In the rows, 128 means zero.
name the system of each run:
run 1, z_392 (8 x 26):
[[159 149 141 136 118 133 140 130 169 111 111  83 195 140  95  88 128 138
  119  67 138 153 102 181 151 163]
 [130  90 142 125 154 123 116 150  77 146 119  77 167 148 154 183 123 150
  206 115 130 144 122 142  95 157]
 [ 82 126 139 104 181 119 142 111 156  97 119 143 123 128 207 162  96 134
  107 150 180 102 110 107  92 109]
 [125 145 116 122  78  70  84 139 188 146  99 124 135 114 154  73 121 122
  119 111 142  82  92 118 162 108]
 [150 149  94 175 117  82 110 162  85 147 112  88 121 143 104 171 152 135
  102 129  82 150  61 121 145 136]
 [107 142 162 120 149 148 113  99 146 114 110 155 100 170 109 189  95 118
  105  93 130 194 101 165  80 141]
 [105  75 176 123  72 119  77 106 121 159 128 168 119  96 157 138  93 108
  166 114 122 112 157 114 101 102]
 [103 126  79 139 107 121 118 143 109 121 162 168  85 121 131 148 135 137
   90 198 100  88 128  63 167 107]]
run 2, z_45 (8 x 26):
[[165 182 100 118 136 109 129 142 131 103 100 103  60  87 120 108 167 147
   86 149 170  88 123 114 121 108]
 [178 187 121 112 113 141 120 128 146 101 100 114  64 102  67  97 163 142
   88 112 160 127 141 151 119 129]
 [172 148 135 103  99 151  92 129 105 115 109 116  48  86  81 125 161 153
  140 121 160 115 172 138  93 126]
 [155 148 141 100 151 169 145 113 105  91 124 129  59  82 114 132 150 147
  117 146 178 111 184 128  80 119]
 [170 155 119 115 146 162 174 119 113 115 138 130  83  81  97  71 172 124
  119 152 150 108 194 128 121 113]
 [189 147 117 144 127 162 162 141  73 107 137  91 105  84  73 111 181 151
  117 144 128 123 172 131 128 140]
 [182 142 139 116 158 172 162 133  91 107 123  81 119 113  84 122 165 152
  154 114 153 149 172 164  96 158]
 [180 120 155 117 153 143 162 131  90 125 112  78 135  72 135  97 156 138
  170 117 165 110 178 146  87 130]]
run 3, z_689 (8 x 26):
[[104 113 109  72 157 115  86 145 119 161 119 131  84 163 165 147 132 137
  210 152 150 116 151 117 100 127]
 [131 132 164 151 139 123 179  96 144  97 120 142 140  59 170 106 113 105
   59 130 156  96 126 113 109  88]
 [133 156  82 115  98 109  97 161 184 134 125 108 155 177  96  80 141 146
  138 113 122 124  99 142 195 158]
 [137 135 122 158 142  94 112 136  60 149 109 120  65 117 133 202 142 120
  110 148 103 144  94 108  86 108]
 [125 121 176 106  83 187 111  99 167  74 134 153 129 107  93 121 101 151
  108  94 168 130 168 154 116 149]
 [122 108  97 108 116  92 104 151 121 189 135 138 116 128 160  82 146 111
  197 159 112  88 157  94 151 103]
 [132 152 114 168 157 143 194 122 112  79 147 131 129 100 124 145 138 130
   34 165 122 118 111 104 143 118]
 [143 154 120 114 109 139  98 130 162 154 119 137 117 182  60  95 136 113
  152  84 104 183 128 176 143 154]]
run 4, z_45 (8 x 26):
[[155 106 143 120 141 130 131 123  67 178 126 132  85  99 130 117 155 102
  196 138 117 132 188 126  83 106]
 [135 112 152 146 149 178 197 112 105  66 154 118 168  79 140 137 121 149
   84 147 153 107 157 118 120 133]
 [158 146  82 111 168 135 169 154 125 155 143 102 144 159 106  63 174 126
  180 145 119 132 163 138 161 144]
 [176 122 155 184 126 106 149 139  61 130 108  64 158  83 118 154 145 133
  113 104 112 144 100 143 106 133]
 [132 126 143  82 146 157 131 135 169  94 118  85 179 148 134 107 118 169
  173  95 187 125 144 168 123 173]
 [148 132 117 126 158  64 125 148 101 169  93  89 111  97 188 113 152 116
  163 139 145  89 113 109 103  94]
 [139 165 129 139 129 122 155 127 177  67 110  97 157 102 133 112 122 153
   48 113 167 104  84 134 147 134]
 [157 167  85  96 108  97  74 161 155 160  97 104  87 156  97  84 164 137
  169 114 136 123 118 142 147 136]]
run 5, z_200 (8 x 26):
[[113  99 129 133 131 166 133 130  65  91 157 140  96 106 132 205 126 162
  111 180 132 112 154  89 108 132]
 [111 124 102 121 126 181 171 121 145  95 183 173 130 126 108  97 133 134
   97 176 119 106 182  99 174 130]
 [155  93 112 171  94 139 149 153  63 141 166 105 168 103 101 118 153 136
  146 153  78 116 155 105 174 139]
 [149 118 141 127 145 192 173 131 117  82 152  91 190 140  88 130 132 165
  139 113 139 153 156 163 139 182]
 [117  82 148 109 133 155 138 122 126 168 154 143 177 157 130  95 119 107
  214 114 106 149 181 149 131 141]
 [130  99 150 134 176 109 175 131 116 133 120  77 213 112 197 116 119 126
  166 119 151 111 121 133 114 129]
 [130 160 110 120 168 100 154 133 187 154 113 111 177 177 137  70 131 100
  138  95 126 153  92 163 155 135]
 [139 120 168 157 109  74  98 122 125 175  88 103 154 127 142 138 111  97
  145  65 110 160  75 159 101 118]]
run 6, z_869 (8 x 26):
[[110 161 104  92 170  93 110 145 174 104  93 100 118 154 178 145 121 159
  123 131 189 103  77 125 117 132]
 [129 167 127  97 113  87  62 124 169 159  81 143  58 147 125 121 128 109
  135  94 145 140  96 147 100 110]
 [123 137 154 122  91 122  71 122 127  86  97 125  80  96 132 191 108 160
   89 116 169 110 100 121  90 124]
 [ 86 123 124  76 112 161  72 119 152 114 137 185  59 163 117 165 109 145
  145 146 147 133 157 118 113 135]
 [121 127 134 140  76 137 105 108 114 124 142 187  55  84 108 134 126 111
   79 155 109 109 154  94 127  91]
 [115 121 105 135  83 182 118 135 123  80 172 155 122 140  71 155 128 170
   88 160 108 128 147 107 174 157]
 [127 108 136 154 119 171 150 109  88 148 171 176 113 140  74 135 132  96
  128 138  64 178 171 133 131 129]
 [132  89 154 166 110 169 188 111 106  97 172 136 195  86 123 111 117 127
  100 138 106 118 165 116 152 131]]
run 7, z_869 (8 x 26):
[[119 106 118 160  36 109  65 143 121 141 141 144 134 128  96 144 118 136
  113 129  77 120 105 104 180 129]
 [ 89 106 129 161 147 149 144 119  94 112 159 158 137 162 123 212 103 127
   93 152  83 169 102 109 127 139]
 [ 88  95 162 137  99 147 144  94 171 138 161 188 179 138 134  96  85  88
  117 110  98 143 146 133 152 120]
 [118  76 123 175  80  99 117 151  85 153 153 114 186 113 149 140 120 131
  142 147  77 103 115  89 173 125]
 [ 88 127  96 149 189 119 178 131 131 130 156 140 176 189 155 154 114 114
  107 157  91 158  85 115 157 138]
 [124 124 155 161 104  94 136 109 172 164 121 140 192 134 134  81 104  79
  116  78  94 149  93 152 151 115]
 [116  86 141 158 114  90 109 152 100 134 118  78 202 131 173 178 103 150
  154 113 118 119  77 120 134 144]
 [ 74 124 118 109 190  96 140 120 162 153 126 152 147 185 196 144  98  99
  148 136 129 143  92 122 118 115]]
run 8, z_392 (8 x 26):
[[156 146 113 190 112  97 148 132  80 134 130 127  98  85 107 140 155 110
   59 150  83 125  99 100 140  98]
 [135 158 127 106 110 175 103 117 154 105 129 150  85 169  48 140 130 140
  113 104 127 178 139 167 124 161]
 [138  83 172 140 125 138 137 104  74 181 140 154 121 101 133 122 125  84
  184 120  95 151 182 135  87 102]
 [112 116 115 118 116 177 143 125 119  68 167 154 107  98 126 145 126 166
   92 182 151  85 173  86 143 129]
 [140 158  88 102 145 122 150 131 171 162 137 147 119 155 109  33 157  97
  151 135 117 127 159 137 167 118]
 [180 122 146 181 124 144 183 132  79 109 135  73 184  84  96 120 150 138
  107 113 109 140 132 145 136 144]
 [122 128 120  69 171 175 124 139 136 102 131 109 127 179 119 148 128 170
  187 129 174 145 160 157 106 173]
 [130 109 158 124 169 100 167 111 128 152 117 121 150  83 206  91 122  95
  152 128 155  99 144 122  94  87]]
run 9, z_200 (8 x 26):
[[113 169 123  99 171 116 149 116 217 111 108 131 148 161 150  81 113 118
  102 101 169 133  97 158 135 131]
 [129 126 129 154  97  55  80 137 117 199  98 129 113 135 140 131 130  87
  150 104  85 142  81 124 125 100]
 [126 157 151 121 138 118 110 120 154  74  89 103 116 115 145 175 106 157
   72 102 185 125  77 142  91 134]
 [ 93 147 100  97 110 114  72 122 169 159 130 193  56 171 118 123 121 105
  133 143 112 135 127 114 139 108]
 [124 115 143 167 112 106 122 125  79 110 122 126  99  70 160 188 120 136
   75 157 128  95 102  83 105  97]
 [121 171  81 104 112 159 122 136 175  79 146 152  92 149  82 110 142 159
   74 156 145 111 132 117 174 144]
 [135  95 127 166  84 139 109 134  53 154 155 149  96 115  89 172 138 122
  139 155  63 144 150 102 133 121]
 [128 114 143 115 126 194 156 121 129  50 152 120 151  97 122 138 119 179
  102 144 175 104 170 126 128 154]]
run 10, z_754 (8 x 26):
[[174 172 115 151 103 113 100 139  95 134 101 114  53 114  60 147 164 129
   92 118 110 152 109 139 114 126]
 [141 105 167 113  71 191  98 110 111 101 143 152  97  96  75 138 124 151
  140 114 142 132 194 142 108 143]
 [112  99 106 101 141 152 140 131  96 145 165 161  94 115 150 112 144 126
  169 190 124  91 199  85 131 107]
 [140 163  89 149 163 136 200 123 139 117 157 152 123 122 113  78 154 101
   65 166 104 127 136 111 166 108]
 [175 143 117 143 105 134 140 142 138 151 127  96 165 138  65  59 158 122
  148  92  99 152 137 166 168 152]
 [160 104 139 134 159 160 151 144  59 126 134  75 152 132 108 169 149 156
  181 125 128 156 155 150  99 165]
 [ 93 109 155  95 194 177 180  98 149 102 149 154 157 151 162 137  99 121
  145 132 159 147 165 144  97 136]
 [120 126 124 124 166  85 164 125 166 157 119 117 182 119 199  62 124  96
  146 126 144 100 117 122 141 100]]
run 11, z_689 (8 x 26):
[[106 146 113  81 171 116 100 134 174 159 108 133 119 206 135 128 119 119
  181 105 141 166 110 162 113 147]
 [128  97 180 169 119  88 130 115  99 133 103 109 159  70 188 163 102 112
  109 108 134 112  94 117  89 100]
 [ 94 138 105  83 120 145 101 142 201  78 129 124 155 172 136 125 107 177
  128 128 174 106 113 131 163 164]
 [117 145 121 136 141  59 104 123 125 181  97 149  74 124 171 135 128  81
  119 133 112 125  88 108 101  77]
 [122 127 148 153  61 143 107 125 149  65 131 125 158  99 101 149 102 163
   56 112 136 110 102 124 156 145]
 [101 133  89  85 113 115  63 145 143 167 128 166  63 181 118 134 135 126
  176 150 116 129 139 115 137 126]
 [126 109 161 174 102 132 154  97  95 112 141 164 110  60 139 144 115 105
   62 148 112 111 138  95 114  88]
 [114 131  93 105  92 164 114 139 175 119 162 153 149 175  78  85 129 144
  140 133 110 133 151 133 195 160]]
run 12, z_754 (8 x 26):
[[109 150  86  84  96 159  90 141 181  92 144 159  93 159  92 110 133 164
  118 150 149 105 149 117 171 148]
 [162 134 127 152 126 105 130 121  74 189 124 146  63  99 107 111 161  80
  139 138  83 145 150 118 105  90]
 [146 123 131 140  92 187 154 129 123  62 161 123 154  97  82 119 133 172
   84 143 140 107 163 124 163 154]
 [126 123  96  96 152 138 127 139 118 183 147 150 104 178 111  96 153 106
  209 145 100 151 176 133 137 133]
 [155 123 149 178 162 146 213 113  79 104 146 111 164  78 132 125 140 114
   82 140 114 131 139 123 120 115]
 [119 133 109  88 137 157 134 139 187 119 143 120 182 187 110  77 125 149
  172 112 142 137 144 157 170 169]
 [154 123 139 154 188  92 166 133  68 175 108  88 137 120 162 144 147  99
  162 123 110 153 112 140  84 114]
 [113 133 154 116 145 164 156 113 179  56 128 111 185 132 139 134  95 163
   92 102 178 128 117 153 128 162]]

runs to name:
run 13 (2 x 26):
[[117 138  73 160 166  99 174 145 113 158 156 135 149 163 138 116 149 102
  112 170  70 137 100 101 178 117]
 [152 123 165 183  76 133 139 117 130 103 128 108 187  97  90 128 113 129
   72  82 106 147 100 153 149 144]]
 | z_200
run 14 (2 x 26):
[[ 84 113  98 154 170 105 163 135 112 129 156 146 155 147 184 166 115 120
   99 182  98 113  94  79 151 110]
 [107 147 112 145 114 103 132 123 195 146 133 153 171 172 119  81 111  95
   96 106  91 150  86 139 184 129]]
 | z_869
run 15 (2 x 26):
[[125 106 121 165 100  66  81 154  77 174 110 104 127 125 154 180 128 126
  147 132  88 123  76 103 127 113]
 [ 88 124 139 141 102 155 105 114 140  76 142 161 124 149 109 204  90 153
   63 131 119 147  96 121 133 148]]
 | z_754
run 16 (2 x 26):
[[155 183  87 143 105  95  97 152 143 150 107 114  88 162  68 114 160 125
  101 112  95 155  81 144 160 138]
 [137 125 177 122  73 136  60 118 124 119  97 127  92 117  93 177 108 143
  129  78 143 154 117 157  83 141]]
 | z_45
run 17 (2 x 26):
[[110 108 160 180 161 114 190 104 117 132 140 139 195 116 166 141 100  86
   88 121  96 151  96 127 122 110]
 [ 97 116 124 119 134 136 116 139 166 120 134 114 201 202 124 146  99 147
  152  98 119 164  89 157 158 175]]
 | z_689
run 18 (2 x 26):
[[141 166 119 159 160 125 188 124 148  74 121 104 154 104 134 119 134 136
   36 132 146 118  88 127 144 126]
 [148 162 113 111 110 104  74 148 153 156  95 107 107 176  81 117 143 128
  158  81 119 167  95 170 133 153]]
 | z_689
run 19 (2 x 26):
[[124  96 120 186 126 118 156 132  54 156 162 142 137 118 125 162 136 104
  116 162  54 143 126  95 140 111]
 [110 106 144 136 149 181 166 114 142 104 161 134 203 177 102 142 100 133
  131 108 108 179 132 160 145 171]]
 | z_45
run 20 (2 x 26):
[[120  79 139 156  81 103 120 129 117 184 150 144 181 116 145  84 120  94
  170 124  77 114 144 111 163 110]
 [105 124  90 149 142 159 162 146 109  79 169 127 158 156 113 177 127 164
   83 175 104 131 109 102 174 156]]
 | z_392
run 21 (2 x 26):
[[132 106 154 111 134 114 132 137 142 106 108  76 181  88 192 111 114 159
  156 116 190  73 131 124 115 130]
 [123 154  75  87 171  84 104 160 139 168 106 112  87 170 160 114 154 128
  182 153 143 112 115 118 128 121]]
 | z_869
run 22 (2 x 26):
[[101 106 133 114 185 131 181 107 138 166 152 166 150 142 178  84 119  79
  168 145 117 131 168 123 120 102]
 [132 101 117 188 105 113 169 138  99 127 160 116 198 101 137 118 129 123
   95 151  78 108 112  95 184 122]]
 | z_45
run 23 (2 x 26):
[[166 136 139 181 106 130 169 111  86 133 139 142 105  62  97 101 153  98
   72 139  90 127 150 115 130  95]
 [151 132  99 119 103 178 128 150 119 114 157 117 140 160  48 110 156 160
  152 129 106 149 165 146 173 175]]
 | z_689
run 24 (2 x 26):
[[167 141 117 150 148 125 171 128 111 179 136 119 145 138  89  64 163  84
  152 112  81 167 148 157 144 126]
 [165 118 156 164 150 131 184 133  99 102 119  58 204  86 141 123 137 145
  118 106 145 124 117 147 118 144]]
 | z_869
run 25 (2 x 26):
[[158 147 105 129 120 150 146 133  92 100 140 132  60  74 103 120 167 144
   92 177 141  91 171  95 127 110]
 [171 170 113 123 152 178 169 123 111 100 137 124  79 121  55 110 169 136
  101 135 132 157 167 151 122 143]]
 | z_45
run 26 (2 x 26):
[[131 127 128 141  78  59  66 148 152 169  91  99 152 135 143 115 120 120
  151  88 117 120  69 134 148 123]
 [114 129 122 164 137  99 107 141  86 124 115 114 112 149 133 225 118 139
   93 135 100 155  58 114 112 133]]
 | z_392
run 27 (2 x 26):
[[103 114 158 108 181 118 115 108 113 159 107 142 102 161 162 178 106 103
  173 111 134 171 122 147  57 120]
 [110  90 183 134 104 128 137 108 158 103 126 120 205  86 183 114  83 134
  123 101 161  96 127 129 124 127]]
 | z_689
run 28 (2 x 26):
[[116 176  95  98 179 137 166 128 197  81 127 126 137 156 140  99 131 145
   82 143 175 116 108 133 149 138]
 [156 158 131 155 114  60  98 133 131 185  84 108 110 130 120 112 142  89
  125  84 102 153  72 149 116 109]]
 | z_689
run 29 (2 x 26):
[[ 93 102 145  98 106 172 130 110 162  76 157 163 140 100 155 118  99 155
  115 152 170  78 175 103 138 126]
 [131 128  74 129  99 116 101 154 102 172 153 151  84 144  98 106 162 119
  155 171  77 113 152  93 174 119]]
 | z_869
run 30 (2 x 26):
[[164 115 135 141 109 133 113 140  44 131 123 107  73  73 112 164 160 149
  145 151 127 107 161 107  93 115]
 [117 154 102  89 179 189 174 118 154  73 154 153 102 144 113 116 137 150
  104 164 165 124 171 127 131 143]]
 | z_869
run 31 (2 x 26):
[[127 162  82 114 149  98 152 144 163 110 124 122 115 109 166  83 148 137
   93 169 161  66 115  92 158 104]
 [171 196 104 131 125 105 117 135 152 141  94 111  80 139  72  92 165 113
   98  99 122 155  98 160 134 130]]
 | z_754
run 32 (2 x 26):
[[153 130 140 130 122 110  87 153 112 134  91  63 151 151 108 169 130 158
  168  79 137 157  86 167 109 168]
 [116 117 172  93 144 106 104 115 157 127  88 109 138 113 194 136  96 131
  164  93 191 111 119 146  71 119]]
 | z_45
run 33 (2 x 26):
[[136 171  97  85 185 120 118 144 125 113  97 108  54 143 144 152 154 152
  135 150 180 118 122 125  90 128]
 [171 154 171 134  96 111 121 106 150 121  88 116 106  60 122  80 132 112
   95  82 163 110 128 150  98 100]]
 | z_689
run 34 (2 x 26):
[[120 138 125 138 150 102 133 118  95 132 120 154  55  85 169 161 133 108
   93 171 134  99 125  84  91  77]
 [115 163  97 100  93 152 106 134 198  79 136 150 117 156  87 104 123 160
   84 131 150 115 125 129 178 152]]
 | z_869
